rotation ticks, each row followed by its count of ticks
The counts run from 0 to 373.
[104 122 112 113  95 163 106 129  96  61 119 117 134 120 123  88 113 117
 102 103 146 153 133 128 132 153 150 110 137 147 114 127 171 126 150 174
 189 166 117 130  88 156  93 134 148 122 170]	285
[ 70 132 116 125 134 164 159 108 110  81 139  92 154 146 158  72 109 115
 120 136 129 101 115 104 144 128 120 102 132  92 121 122 157  92 125 126
 137 170 128 145  97 197  90 119 127 122 150]	142
[111 123 125 165  81 158 118 135 125  72 128 159 140 129 134 115 135 135
 128 136 131 125 148 123 150 157 144 108 135 136  98 128 184 104 130 179
 177 181  91 159 109 102 119  82 134 139 153]	253
[114 163 153 155 106 122 142 116 117 132 152 118 146 150 162  94 164 109
 143 162 134 112 111 126 164 113 111 129 154 126 102 115 156  70 108 152
 129 197 105 129  97 199 114 110 109 106 145]	117
[145 150 122 137  96 162 171 107 119  95 116 121 166 130 142  60 102 132
 125 128 117 133 125 132 124  98 125 108 134 110 118 134 169 113 123 115
 120 222 113 153 136 134 138 124 143 110 206]	185
[137 144 132 137  86 157 154  87 122 106 108 116 167 113 123  70  90 131
 119 146 135 130 143 148 123 115 102 113 147  96 115 122 152  82 107 106
 113 192 103 155 133 143 155 125 151 150 191]	189
[129 133 155 154  78 124  92 128 102  95 112 130 133 105 127 106 121 106
  83 119 162 145 117 163 163 157 123 113 180 124  95 112 132  85 123 134
 173 166  86 134 112 175 118 115 138 151 182]	31
[ 70 126 124 138 105 144 141 101 133 112 136 101 150 152 142  79 121 115
 124 144 132  97 126 106 158 137 105 120 114 116 120 133 187  79 120 178
 130 158 140 150  95 196  90  93 123 134 146]	125
[134 156 156 157  78 152 112 130 108  98 125 138 137 107 143 123 131 116
 102 132 152 135 132 167 164 160 135 124 174 119  92 114 145  95 135 142
 183 185  66 140  89 134 100 111 143 126 155]	276
[101 168 149 135 108 152 122  92 112 110 128 106 156 119 139 101 101 118
 132 133 118 102 128 134 146 119 122 105 168  73 107 126 143  69  97 127
 117 172 106 149  80 187 109 115 107 137 161]	156
[143 141 124 153  90 158 157 121 114  74 143 156 148 131 123  98 136 133
 142 139 123 143 121 109 113 127 142 125 139 133  86 121 160  97 108 144
 140 228  91 145 158 133 163 131 126 124 180]	220
[ 92 145 145 134 110 125 139 105 114 114 141  98 150 155 166  71 151 103
 135 172 127 136 114 127 150 118 114 125 158 129 113 113 152  67 110 146
 127 184 104 125 111 213 125 137 131 123 133]	119
[134 155 147 134  90 116 173 104 119 136 144 102 133 127 134  92 181 103
 131 156 151 133 110 137 149 131 119 145 137 155  96 114 154  92 128 169
 137 212 112 119 108 178 115 121 124  89 163]	345
[ 78 137  95 161 107 129 167 119 122  99 151 124 142 130 162  60 171 124
 137 170 152 116 136 100 165 131 108  95 131 149 106  94 159 103 128 156
 146 157 122 156  99 168 115  86 120 114 150]	111
[106 144 137 106  71 116 161  95 125 133 128  93 133 110 122  75 151 108
  91 159 172 142 138 166 147 149 106 135 130 132  94 104 155 107 129 160
 132 157  98 136 114 180 117 126 167 138 164]	331
[ 97 166 116 138  89 106 144 128 122 113 162 132 120 120 146  63 184 122
 127 160 146 125 132 112 143 111 128 118 139 155  91 115 171 127 118 187
 121 168 108 149 107 188 132 101 126 109 164]	95
[ 77 114  96 152 104 134 173 116 116 115 143 105 151 134 142  66 147 117
 118 154 163 112 125  94 154 148  91 115 116 143 124  96 160  87 128 155
 137 149 145 147 105 188 109  97 126 137 157]	108
[137 139 153 179  70 150 109 133 122  92 127 166 144 127 136 126 138 122
 124 133 136 137 129 125 158 150 144 117 165 136  90 124 164  83 114 166
 175 199  77 146 121 123 132  97 137 140 159]	256
[123 149 123 152 106 152 158 112 130 100 110 120 157 129 155  67  96 130
 102 117 132 110 112 107 157  92 130  92 131 111 118 133 181 117 122 111
 122 196 127 159 134 156 112  97 143 115 197]	166
[120 154 142 130  70 109 139 118 114 140 128 111 130  97 115  89 137 110
  81 135 178 132 147 176 142 154  91 149 132 120  95 111 152 104 138 159
 129 156 103 147  99 186 120 112 140 147 173]	67
[111 164 140 167 103 120 149 114 118 129 147 123 150 143 165  80 167 109
 144 164 136 126 103 111 166 107 113 118 163 149 106  98 145  79 113 146
 136 193 109 132 110 197 125 113 116 101 156]	116
[104 103 113 166  84 168 129 131 114  60 124 152 155 135 130 101 118 127
 124 133 143 138 135 100 146 165 128 102 130 147 106 118 175  89 133 167
 185 177 115 154 125 114 125 100 141 147 165]	251
[ 82 142 125 165 104 130 144 116 150 116 133 124 144 143 160  82 137 125
 123 148 131  95 130  94 176 116 114  98 133 125 113 123 181 104 115 170
 125 158 129 158  96 168  99  61 129 129 155]	129
[108 142 160 126 107 111 159 102 134 123 148  98 124 142 148 100 161 100
 116 162 146 114 106 136 163 133 127 139 138 117  93 121 157  75 104 159
 124 189  95 129 119 201 106 110 131 118 138]	365
[101 123 108 123 101 137 121 143  84  63 127 120 120 107 125  89 119 112
  78  90 159 140 118 124 130 160 141 112 144 138  99 116 151 128 144 154
 177 165 119 138 103 179  92 127 130 123 183]	38
[121 164 132 147 101 151 161 105 133 109 118 119 151 123 167  70 106 136
 102 147 132 106 130 144 154 100 119  92 144  84 114 120 159 116 122  93
 112 189  93 162 120 148 122 103 158 122 191]	169
[ 95 144 111 177 107 129 160 127 121 121 153 129 147 130 157  74 171 115
 138 161 152 114 119  86 168 122 105 100 141 159 110  97 152  95 129 151
 137 174 125 144 108 175 120  84 113 108 163]	112
[120 138 134 111  93 123 170  99 118 126 140  93 134 133 149  70 164 101
 123 178 150 156 115 152 141 132 114 135 136 151 106 105 155  90 129 162
 135 188 109 119 123 186 124 138 150 103 159]	347
[118 163 147 122  64 138 110 114 103 105 121 118 132  90 122 100 123 115
  83 129 167 141 145 176 148 162 132 114 167 119  88 104 141 113 131 149
 159 148  75 137  88 160 109 120 158 150 160]	296
[ 75 114 111 141 121 127 171 100 133 103 140 103 134 135 150  83 142 117
 123 163 143  95 125 119 162 150 113 107 116 121 107 116 173  92 140 173
 146 151 137 152  92 167  86  77 125 123 156]	373
[122 126 133 156  77 128 110 134 121  78 110 143 121 119 146  97 127 131
 103 131 135 138 138 169 156 146 141 110 146 138 104 135 186 118 150 176
 178 176  96 144 103 125  98  83 147 125 189]	25
[ 72 128 141 120 113 143 143  99 119 107 142  96 148 155 154  66 132 113
 129 169 130 118 126 128 147 131 107 127 133 109 117 125 169  65 111 168
 133 169 123 135  96 210  98 130 131 135 125]	122
[133 153 122 120  78 139 157 128 106 102 114 113 127 108 141  75 141 117
  91 131 158 148 127 165 148 134 135 126 136 158 107 115 167 151 164 152
 160 185  98 136 102 145 104 118 168  95 183]	308
[113 151 129 171 112 145 152 108 135 116 119 119 155 136 166  80 111 129
 130 136 120  91 125 119 173 102 115  98 140 108 127 129 182  93 136 136
 131 181 124 157  87 144  96  71 122 109 179]	148
[ 88 149  87 122  86 121 146 127  92 101 160 118 125  85 112  71 150 115
 103 137 175 129 149 133 128 159 108 116 138 134  87  98 139 123 144 168
 139 135 119 146  92 199 116 113 128 136 173]	72
[115 152 117 116  75 127 148 113 112 103 131 112 125 103 120  66 157 110
 105 128 153 155 120 120 139 125 145 115 142 171  90 112 162 143 131 177
 143 184 118 128 112 175 127 121 146  97 186]	324
[ 71 116 111 153 107 132 153 106 133  93 130 111 152 147 160  60 125 125
 120 147 136 112 124  82 164 126 111  90 122 136 121 118 179  85 116 162
 134 155 146 148 111 184 107  86 135 132 159]	127
